In the data rows, zero lies at 4.5, halfway between 4 and 5.
Here are some points:
[1 6 4 3 5 5 1 2 5 5 7 4 7 6 6 2 4 7 5 1 6 3 3 3 4 3 6 6 3 7 6 2]
[6 5 3 3 4 5 5 3 6 5 3 5 6 4 4 5 6 5 5 6 2 5 4 5 4 9 2 5 4 4 4 5]
[7 4 6 6 9 9 0 6 5 8 9 9 2 0 4 6 1 9 1 9 9 6 9 2 4 8 8 5 0 6 9 8]
[5 5 5 4 9 7 0 4 4 7 9 8 4 1 5 5 2 9 3 8 8 5 8 3 3 7 6 6 0 6 8 6]
[5 4 5 4 6 6 4 4 5 5 6 5 5 4 4 5 4 5 4 5 5 4 5 4 5 5 5 5 3 5 5 5]
[6 5 3 3 4 5 5 3 5 5 3 6 7 4 4 6 6 5 4 6 2 5 4 4 4 9 2 5 4 3 3 5]
[1 5 3 2 4 4 2 2 4 6 7 4 7 5 6 2 4 6 5 1 6 3 2 3 4 4 6 6 3 6 6 3]
[4 6 3 3 4 4 3 4 5 5 6 5 5 5 5 4 4 6 4 4 5 4 4 4 4 6 5 5 4 5 6 3]
[6 4 6 5 9 7 2 6 4 7 9 9 3 1 4 6 3 8 2 9 7 6 8 3 4 7 6 5 0 5 6 7]
[2 4 6 6 2 2 6 6 3 3 2 2 4 7 6 4 5 2 5 1 5 4 3 5 5 0 5 4 7 5 4 3]
[6 4 4 3 9 7 1 4 5 7 9 9 5 1 5 5 2 9 3 9 8 5 7 3 4 8 6 6 0 6 8 6]
[9 5 3 1 9 9 2 3 6 9 9 9 7 0 2 8 4 9 3 9 3 7 9 4 3 9 2 6 0 3 7 8]
[2 6 4 3 5 4 3 3 4 6 5 4 6 5 6 3 4 5 5 2 5 3 3 4 4 4 5 6 3 6 6 2]
[2 6 3 2 5 4 2 2 5 5 7 4 7 5 7 3 4 6 5 2 6 3 2 4 4 4 6 6 3 7 6 2]
[6 6 2 2 1 5 6 2 6 5 1 4 8 5 4 5 7 4 6 5 0 4 2 6 4 9 0 5 6 3 3 4]
[4 6 2 3 0 4 6 2 5 4 0 3 7 6 5 3 7 3 6 1 2 3 1 6 4 7 2 5 8 4 3 3]
Then 12 other points, each followed by its number:
[0 4 6 6 4 3 3 5 3 3 5 3 3 7 7 2 3 4 5 0 8 3 3 4 6 0 8 5 5 7 5 3] 0
[2 4 4 6 1 2 5 5 4 2 2 2 4 7 5 3 5 2 5 0 5 3 2 5 5 0 6 3 8 5 4 3] 1
[6 6 2 2 1 5 6 2 6 5 1 5 8 4 4 5 7 4 6 5 0 5 3 6 4 9 1 5 6 3 4 4] 2
[4 5 5 4 7 5 2 4 5 5 8 6 6 4 5 4 4 7 4 5 6 5 5 3 4 6 6 6 3 6 6 4] 3
[7 4 5 6 3 4 8 6 5 3 0 4 3 5 2 6 6 2 4 6 2 6 6 6 5 4 3 3 7 2 2 6] 4
[5 4 5 4 9 7 1 4 5 7 9 8 4 2 4 5 3 8 3 8 8 6 7 3 4 7 6 5 0 6 7 5] 5
[6 4 5 4 9 7 1 5 5 6 9 8 4 1 4 5 3 8 3 9 8 5 8 3 3 7 6 5 0 6 7 6] 6
[5 5 5 4 5 5 4 4 5 5 6 5 5 4 4 4 4 5 4 5 5 4 5 4 4 6 5 5 4 5 5 5] 7
[2 4 5 6 0 1 7 6 4 2 0 0 3 7 5 3 5 1 5 0 4 3 2 6 6 0 5 3 9 4 3 3] 8
[4 5 2 2 0 3 5 2 5 5 1 3 7 6 5 4 7 3 6 2 2 3 2 5 4 7 2 5 8 4 3 3] 9
[9 5 3 1 9 9 2 2 6 9 9 9 7 0 2 8 4 9 3 9 3 7 9 3 3 9 2 7 0 3 7 8] 10
[4 3 6 6 4 4 4 6 4 4 4 4 3 5 4 4 4 3 4 4 6 4 5 4 5 1 6 4 5 5 4 5] 11
Which two of these numbered points are nearest to each point below, looking only along the 3 directions in which the first points spread most? Their numbers follow each, nearest first.
[2 4 6 7 0 2 7 6 4 2 0 1 3 7 5 3 5 1 6 0 4 3 2 6 6 0 5 3 9 5 3 3] > 8 1
[5 4 5 4 9 7 1 4 4 7 9 8 4 1 5 5 3 8 3 8 8 6 8 3 4 7 6 6 0 6 7 5] > 5 6
[5 5 4 4 6 5 4 5 4 5 6 5 5 4 5 4 4 6 4 5 5 5 5 4 4 5 4 5 3 4 5 5] > 7 3
[4 4 5 5 4 4 6 5 4 3 4 3 3 6 5 4 4 3 5 3 5 4 4 5 5 3 5 4 6 5 4 4] > 11 1
[4 5 3 3 0 3 6 2 5 4 0 2 7 6 5 4 7 3 6 1 1 4 2 5 4 6 2 5 8 4 3 3] > 9 2
[1 5 4 5 2 2 5 5 4 3 2 1 4 7 6 2 4 3 5 0 6 3 2 5 5 0 6 4 8 6 4 3] > 1 8
[5 5 5 4 9 7 0 4 5 7 9 8 4 2 4 4 2 8 2 7 8 6 7 2 4 8 7 5 0 6 7 5] > 5 6
[2 4 5 6 2 3 5 5 4 2 2 1 4 7 6 2 5 2 5 0 5 3 3 5 5 0 6 4 8 5 3 3] > 1 8
[4 6 3 3 0 3 6 3 5 4 0 2 7 7 5 4 7 3 6 2 1 3 1 6 5 6 1 5 8 3 2 3] > 9 2
[5 5 4 4 9 7 1 5 5 7 9 8 4 1 5 5 2 9 3 9 8 6 7 3 4 7 7 5 0 6 7 6] > 5 6
[7 4 5 6 3 4 8 7 4 3 0 4 2 4 3 6 6 2 5 7 2 5 5 7 5 5 3 3 7 2 3 6] > 4 11
[2 4 5 6 1 3 5 5 4 3 2 2 4 8 5 3 5 2 5 0 5 4 3 5 5 0 6 4 9 5 3 3] > 1 8
[9 5 3 1 9 9 2 3 6 9 9 9 6 0 2 8 5 9 2 9 4 7 9 3 3 9 2 6 0 3 7 8] > 10 6
[3 4 5 5 4 4 5 5 4 4 3 4 4 5 5 4 5 3 5 3 5 4 4 5 4 2 5 5 6 5 4 4] > 11 1
[4 4 5 5 4 4 5 5 4 4 4 4 4 6 4 4 4 4 5 3 4 4 4 5 5 2 5 4 5 4 4 4] > 11 7
[5 5 4 4 5 5 4 4 5 5 6 6 5 4 5 4 4 5 4 6 5 5 5 5 4 5 5 5 3 5 5 5] > 7 3
[9 5 3 2 9 9 2 3 6 9 9 9 7 0 3 8 4 9 3 9 4 7 9 4 2 9 2 6 0 3 8 8] > 10 6
[7 5 4 3 7 7 4 4 5 6 7 7 6 2 3 6 5 6 4 9 4 5 7 4 4 9 3 5 1 4 5 6] > 10 7
[7 3 5 6 3 5 8 6 5 3 0 4 4 5 2 6 6 2 5 6 2 6 5 5 5 5 2 3 8 2 2 6] > 4 2
[7 4 5 6 3 4 7 6 5 3 1 4 3 5 2 6 6 2 4 6 2 6 6 5 5 5 2 3 8 2 2 6] > 4 11
[7 4 4 6 2 4 9 6 5 3 0 4 3 5 2 6 6 2 5 6 1 5 5 6 5 6 2 3 8 2 2 6] > 4 2
